In the data rows, the value 128 means zero.
Some points:
[150 112  93 132 137 194 103 160 116 123 113 154 160 136 140 138 147 114 123 119 128 125 122 163 127 153 125 148 108  95 109 146 100 146 179 120 131 139 176 161 139 121 118 119 129 134 117 130 107 119 121 157 137 161 138 141 111 130 148 118  79 105 161  57]
[143  98 128 140 139  85 114 147  97 127 122 100 120 109 147 102 110 121 133 200 135 120 140 130 124 161 127 148 121 138 106 137  94 127 143 173 137 141 115 146 144 125 132  90 100 151 136 118 124 208 129 107 123 120 148 106 127 135 108  66 174 113 140 112]
[125 154 220 110  99 158  97 118 157 139 145 151 126 154 117 137  91 153 143 175 128 134 151 121 106 119 117 125 164 133 117 166 156 174 123 165 147 144 154 127 100 102 131 133 138 131 139 173  97 125 117 129 131 101 149 133 121 126 111 149 141 116 133 108]
[136 173  94 133 133 142 104 136 142 104 153  97 135 141 119 143 134 159 130 124 132 120 145 136 127 125 125 157 109 144 117 130 113 126 155 126 137 108 110 128 116 125 128 129 127   0  86 142 150 135 147 117 121 120 127 127 133 130  57 131 134 136 125 133]
[138  91 114 122 111 144 121 152 117 134  87 118 105 140 177 127 132 103 116 150 126 109 110 175 104  45 153 126 100 133 142 121 160 131  84 134 137 152 110  91 105 171  94 129 133 105 123 145 109 152 122 123 155 114  97 129 101 154 123 139 100  93 114 140]
[119 113 102 117 132 100  79 127 146 126 108 121 143 138 134 142 122 160 103 136 143 138 129 141 147 107  86 115 143 128 144 123 148 100 140  90 101 138 107 147 147 129 174  95 165 141 156 126  92 150 119  81 109 122 133 225 141 112 117 125  89 129 113 131]
[137 158  86 133 165  75 117 131 151 121 108 161 134  77 133 157 141 169 139 145 158 130 106 129 142 126 126 174 125 155 113 155 168 131 154 129 146 139 111 137 111 122 135 159 144 157 129 130 144 117 105 148 132 100  82  75 110 119 151 137 119 110 123 136]
[130 141 135 121  32 133 149 114 129 126 133 132 123 100 118 111 129 160 112 117 149 129  96 142 116 146 117 126 122  96  67 124 109 111 109 122 143 140  94 129 119 118 136 102 134 148  98 119  93  97 142 126  85 197  80 108 128 153 104 113 131 113 113 142]
[133  99 132 143  84 103 137  99 127  98  85 152 114 157 105 122 118 106 163 140  95  98  96 104 139 162 130 151 138 130 151 127  98 102 150 130 167 160 131  76 167 137 186 120 124 108 129 145 149  96 138 152 157 106 127 150 138 111 129 140 103 102 126 129]
[108 117 101 107 115 126  99 130 183 126 126 120 140 139 137 173  64 119 163  94 127 156 126 135 107 103 152 146 100 137 147  89  53 145 126 172 134 134 122 122 116 120 119  99 125 132 140 126 139 113  86 122 109 142 126 133 127 116 180 122 150 157 136 150]
[115 128 109 172 146 136 123 123 104 137 132 178 133 145 108 153 118 120 138 130 152 128 100 130 103 117 162 118 112 100 119 148 123 127 106 145  81 151 103 183 129 122 137 115 109 126 147 115 120  89 205 145 173  92 140 157 145 152 122 132 179 152 102 135]
[101 121 181 136 131 141 119 112 127  84  74 135 166 123 140 148 116 127 144 100 129 120 152 133 146 103 153 154  97 114 108 126 168  82 151 145 102  60 135 109 134 136 136 174  92 162 117 133 133 128 136 108 114 144 141 129 130 109 103 103 146 115  94 122]
[163 114 117 123 128 133 129 113 121 130 164 127 136 168 156 107 114 135 113 117 123  99 132 137 130 152 118 114 123 111 101 114 204  77 143 149 200 105 143 141 117 112 103 103 120 122 139 122 141 103 123  99 134  98 106 136 145 144 190 118 145 173 145 133]
[159 114 129 117  99 130 175 171 137 107 130 127 111 103 145 179 122 126 131  96  99 132 141 112 106 139 138  75 132 169 112 113 161 128 104 128  88 127 151 147 162  88 127 116 142 137 136 126 151 114 126 150 120  80 104 130 125 117  84  87 121 113 173 130]
[134 172 128 140 123 114 140 121 141 101 106 132 112 101  97 110 149  77 157 161 148 147 157 101  95 156 126 153 117 121 147  57 166 116  77 111 117 151 129 164 127 145 100 134 128 106 129 153 139 121 120  99 108 154 131 151 118 115 153 123 119 138 125  77]
[127 134 145 160 129 119 129 108 131 130 147 142 145 133 142 141 113 104 101 128 108 146 125 124 147 142 146 100 103  95 138 125 125 125 129 111 147 137 127 135 113 138 121 139 223 111 228 113 143 133 119 117 146 165 147  52 130 120  80 119 129 130 117 121]
[118  98 138 118 109 120 119 144 140 114 171 131 106 151 158 164 255 135 167 132 122 128 126 138 151 155 145 121 147 113 131 115 114 129 137 163 107 138 120 125 109 123 129 158 126 121 148 123 127 143 117 128 101 134 146 135 134 148 154 134 137 128 107 154]
[112 132 135 135 141 120 119 125 120 119 167 152 122 109 166  63  88 128 113 108 135 146 138 134 169 111 133 139 208 118 140 130  91  97 123 146  79 160 144 131 133 106 107 174 115  99 133 142 131 109 137 124 122 114 105 114 136 154 138  97  78 121 137 133]
[122 118  89 128 142 152 148 127 120 105 160 138 111 111  51 113 104 167 116 133 113 126 110 137 124 112 100  99 131 128 108  60 153 114 160 187  86 144 152  99 131 152 124 140 150 146 111 137 130 159  96 148 158 135 180 107 144 147 126 137 129 135 118 122]
[155 104 127 139 131  76 134  84 135 114 151 133 115 102 100 124 139 126 115  87 110 133 102 122 145 103 121 124 142 114 200 157 150 168 143 151 144 122 162 150 126 137  82 108  80 124 117  96 101 119 113 124 111 144 115 144 103 120  77 135 140 123 112 111]
[106 154  97 123 109 143 170 137 144 126 173 144 109 127 122 141 128  82  94 136 130 123 153 160 127 122 155 125 135 137 149 191 119 110 106 140 142  99 154 135 104 153 179 107 127 156  90 114 139 140 122  96 124 104 136 104 152  93 141 122 101 143  87 107]
[130 122 151 141 128 125 155 111 120 131 123 125 134  44 167 129 127 135 110 158 132 121 125 146 127 144 141 134 123 110 103 138 109 130 125 139 112 122 158 111 131 150 129 124 139 113 122 124 127 138 138 118 119 125 130 155 136  88 128 230 135 174 206 156]
[ 95  97 104 142 109 159 182 120 119 126 131 132 124 121 131  94 112 128 131 137 121 108 111 111 109 159 118 165 100 156 154 150 109 142 134  89 126  83  97 126 105  61  95 164 158 138 139 117 114 143  91 126 118  95 156 167 101 156 122 130 124 139 110 133]
[170 136 109 106 157 177 119 143 115 126 106 125 132 144 112  95 145 124 130 102 112 135 150 128 131 129 127 149 141 112 156  95 122 138 138 113 134 147  76 119  46 116 154 119  94 187 154 143 138 132 147 124 120 117 101 117 134  86  72 150 134 133 163 149]
[131  82 178 132 132 131 154 152 143 157  75 124  83 170 104 111 132 128  95 112 159 138 132 138 126 119  92 138 105 121 150 151 135 125 166 106  80 147 128 145 146 108 125 115 131  89 115 127 133 113 117 120  97 121 135  73 162 113 169 150 156 113 130 133]
[152 142 110  95 134 120 173 129 137 168  97 122 136 157 146 135 116 120  96 156 108 118 138 121 144 116  87 120 162 180 121 135  95 127 123 167 121 103 122 156 138 146 119 159 127 139 150 130 172 119 156 148 125 190 105 157 134 153 121 171 143 132 101  98]
[ 87 149 132 141 106 123 129 122 125 139 152 124 139 156 157 112 132 126 112 123 128 105 124 111 129 136 123 131 144 162  99  61 139 172 133 108  99  91 113 147 159 151 146 100  65 122 149 104  86 121 114 128 167 116 127  70 100 101 132 160  99 130 125 126]
[108 158 129 101 119 118 115 167 107 133  71 133 129 141 144 116 104 159 132  97 127 133 124 144 123 192 136  92 147 115 163 141 162 153 119 142 154 152 102 127 137 144 123 166 134 111  95  97 124 168 157 161 125 143 158 132 107  92 153 115 117 175 105 145]
[112 117 118 104 144 111 101 109 152 135 110 102 139 113 103  90 126  66 164 142  85 147 140 116 124 128 124  80 117 126  61 177 149 147 152  99 100 127 124 113  95 166 145 138 117 106 135 103 121 111 111 161 102 115 114 130 132 169 133 111 121 153 137 134]
[107 120 132 136 131 137 102 131 116 255 173 123 118 114  96 140 129 100 126  81 143 119 146 101 126 127 154 154 114 123 120 123 151 109 133 141 156 146  99 103 171 120 131 144 116 132 129 133 154 156 130 139 100 135 129 157 123 127 116 138 105 108 131 120]
[117  94 164 112 138 108 126 127 124 122 170 126 104 122 126 149 101 132 149 142  98  99 128 168 145 107 125 151 164 121 105  90 125 168 134  30 143 133 144 141 118 126 109 123 140 149  88 123 180 129 172 135 132 136 133 135 129 123 142 116 141 139 100 132]
[139 111 172 141 181 122 165 128 125 120 138 121 149 106 120 123 134 132 139  94 151 147 133 110 178 139 133  74 113 138 107 122 107 155 109 146 139 102  74 109  95 120 141 106 153 109  94 146 123 127 138 120 179 133 125 157 118 115 175 120 123  78 125  93]
[114 166 151 135 150 111 139  80 127 104 126  82 146 129 136 118 178 158 104 106 130 105 167 140  95  99 127 122  91 167 141 146 106 119 117 117 142 177 132  98 145  96 109 111 122 168 135 141 110 122 141 168 143 131 132 115 149 132 131 109 112 174 124 108]
[137 131  97  97 124 128 126 150 131 148 148 154 151 131 142 121 150 135 144 160 100 123 121  21 111  79 125 114 124  98 147 151 114 121 136  97 118 119 135 103 154 123 109 151 140 134  90 146  94 135 149  94 162 152 118 107 139  96 148 107 159 138 145 138]
[155 135 111 120 142 139 114 123 144 104 142  91 134 146  97 136 122 135 118 141 134 127 124 155 161 131 112 155 121  81 144 153 139 165  32 117 126  91 104 120 202 129 154 166 112 141 142 131 128 126 112 140 131 130 142 117 141 156 142 122 138 113 173 146]
[138 159 104 141 144 143 132  84  88 172  94 136 124 129 149 114 150 173 162 146 135 163 135 117 116 104 117 108 134 126 142 120 116 135 109 124 141  90 186 109 126 129 136  71 133 129 134 117 167 103 139 126  89 120 176 110 106 150 130 111 111  94 123 162]
[129 180 185 118 138 122 114 161  73 103 119 126 131 138  88 143 143  85 107 111 140 169  99 111 117 105 117 154 132 148 129 114  98 104 146 115 168  95 160 148 136 132 128 124 144 137 134 108 112 168 114 147 146 113  94 147 127 158 144 134 135 123 141 179]
[114 118 117 150 151 146  93 149 133 128 135  74 126 138 132 145 111 136 128 128 167 118 109 121 122 191 150  80 154 171 155 142 114  87 117  77 132 147 162 109 109 163 110 139 108 150 109 148 121  85  98 108 140 144 129 130 126 144 107 142 165 102 126 131]
There is one direction along which these points spread out most. How far along it is each point below, from 0 to 99? 50 is the average, and the first point above lies past it. One standard deviation of the points above along it is 16.
[143  98 128 140 139  85 114 147  97 127 122 100 120 109 147 102 110 121 133 200 135 120 140 130 124 161 127 148 121 138 106 137  94 127 143 173 137 141 115 146 144 125 132  90 100 151 136 118 124 208 129 107 123 120 148 106 127 135 108  66 174 113 140 112] --> 44
[130 122 151 141 128 125 155 111 120 131 123 125 134  44 167 129 127 135 110 158 132 121 125 146 127 144 141 134 123 110 103 138 109 130 125 139 112 122 158 111 131 150 129 124 139 113 122 124 127 138 138 118 119 125 130 155 136  88 128 230 135 174 206 156] --> 37
[115 128 109 172 146 136 123 123 104 137 132 178 133 145 108 153 118 120 138 130 152 128 100 130 103 117 162 118 112 100 119 148 123 127 106 145  81 151 103 183 129 122 137 115 109 126 147 115 120  89 205 145 173  92 140 157 145 152 122 132 179 152 102 135] --> 49
[129 180 185 118 138 122 114 161  73 103 119 126 131 138  88 143 143  85 107 111 140 169  99 111 117 105 117 154 132 148 129 114  98 104 146 115 168  95 160 148 136 132 128 124 144 137 134 108 112 168 114 147 146 113  94 147 127 158 144 134 135 123 141 179] --> 64
[117  94 164 112 138 108 126 127 124 122 170 126 104 122 126 149 101 132 149 142  98  99 128 168 145 107 125 151 164 121 105  90 125 168 134  30 143 133 144 141 118 126 109 123 140 149  88 123 180 129 172 135 132 136 133 135 129 123 142 116 141 139 100 132] --> 45
[170 136 109 106 157 177 119 143 115 126 106 125 132 144 112  95 145 124 130 102 112 135 150 128 131 129 127 149 141 112 156  95 122 138 138 113 134 147  76 119  46 116 154 119  94 187 154 143 138 132 147 124 120 117 101 117 134  86  72 150 134 133 163 149] --> 72
[150 112  93 132 137 194 103 160 116 123 113 154 160 136 140 138 147 114 123 119 128 125 122 163 127 153 125 148 108  95 109 146 100 146 179 120 131 139 176 161 139 121 118 119 129 134 117 130 107 119 121 157 137 161 138 141 111 130 148 118  79 105 161  57] --> 61
[119 113 102 117 132 100  79 127 146 126 108 121 143 138 134 142 122 160 103 136 143 138 129 141 147 107  86 115 143 128 144 123 148 100 140  90 101 138 107 147 147 129 174  95 165 141 156 126  92 150 119  81 109 122 133 225 141 112 117 125  89 129 113 131] --> 85
[138  91 114 122 111 144 121 152 117 134  87 118 105 140 177 127 132 103 116 150 126 109 110 175 104  45 153 126 100 133 142 121 160 131  84 134 137 152 110  91 105 171  94 129 133 105 123 145 109 152 122 123 155 114  97 129 101 154 123 139 100  93 114 140] --> 71
[114 166 151 135 150 111 139  80 127 104 126  82 146 129 136 118 178 158 104 106 130 105 167 140  95  99 127 122  91 167 141 146 106 119 117 117 142 177 132  98 145  96 109 111 122 168 135 141 110 122 141 168 143 131 132 115 149 132 131 109 112 174 124 108] --> 45
[130 141 135 121  32 133 149 114 129 126 133 132 123 100 118 111 129 160 112 117 149 129  96 142 116 146 117 126 122  96  67 124 109 111 109 122 143 140  94 129 119 118 136 102 134 148  98 119  93  97 142 126  85 197  80 108 128 153 104 113 131 113 113 142] --> 39
[108 117 101 107 115 126  99 130 183 126 126 120 140 139 137 173  64 119 163  94 127 156 126 135 107 103 152 146 100 137 147  89  53 145 126 172 134 134 122 122 116 120 119  99 125 132 140 126 139 113  86 122 109 142 126 133 127 116 180 122 150 157 136 150] --> 65
[112 117 118 104 144 111 101 109 152 135 110 102 139 113 103  90 126  66 164 142  85 147 140 116 124 128 124  80 117 126  61 177 149 147 152  99 100 127 124 113  95 166 145 138 117 106 135 103 121 111 111 161 102 115 114 130 132 169 133 111 121 153 137 134] --> 46
[114 118 117 150 151 146  93 149 133 128 135  74 126 138 132 145 111 136 128 128 167 118 109 121 122 191 150  80 154 171 155 142 114  87 117  77 132 147 162 109 109 163 110 139 108 150 109 148 121  85  98 108 140 144 129 130 126 144 107 142 165 102 126 131] --> 60
[118  98 138 118 109 120 119 144 140 114 171 131 106 151 158 164 255 135 167 132 122 128 126 138 151 155 145 121 147 113 131 115 114 129 137 163 107 138 120 125 109 123 129 158 126 121 148 123 127 143 117 128 101 134 146 135 134 148 154 134 137 128 107 154] --> 52
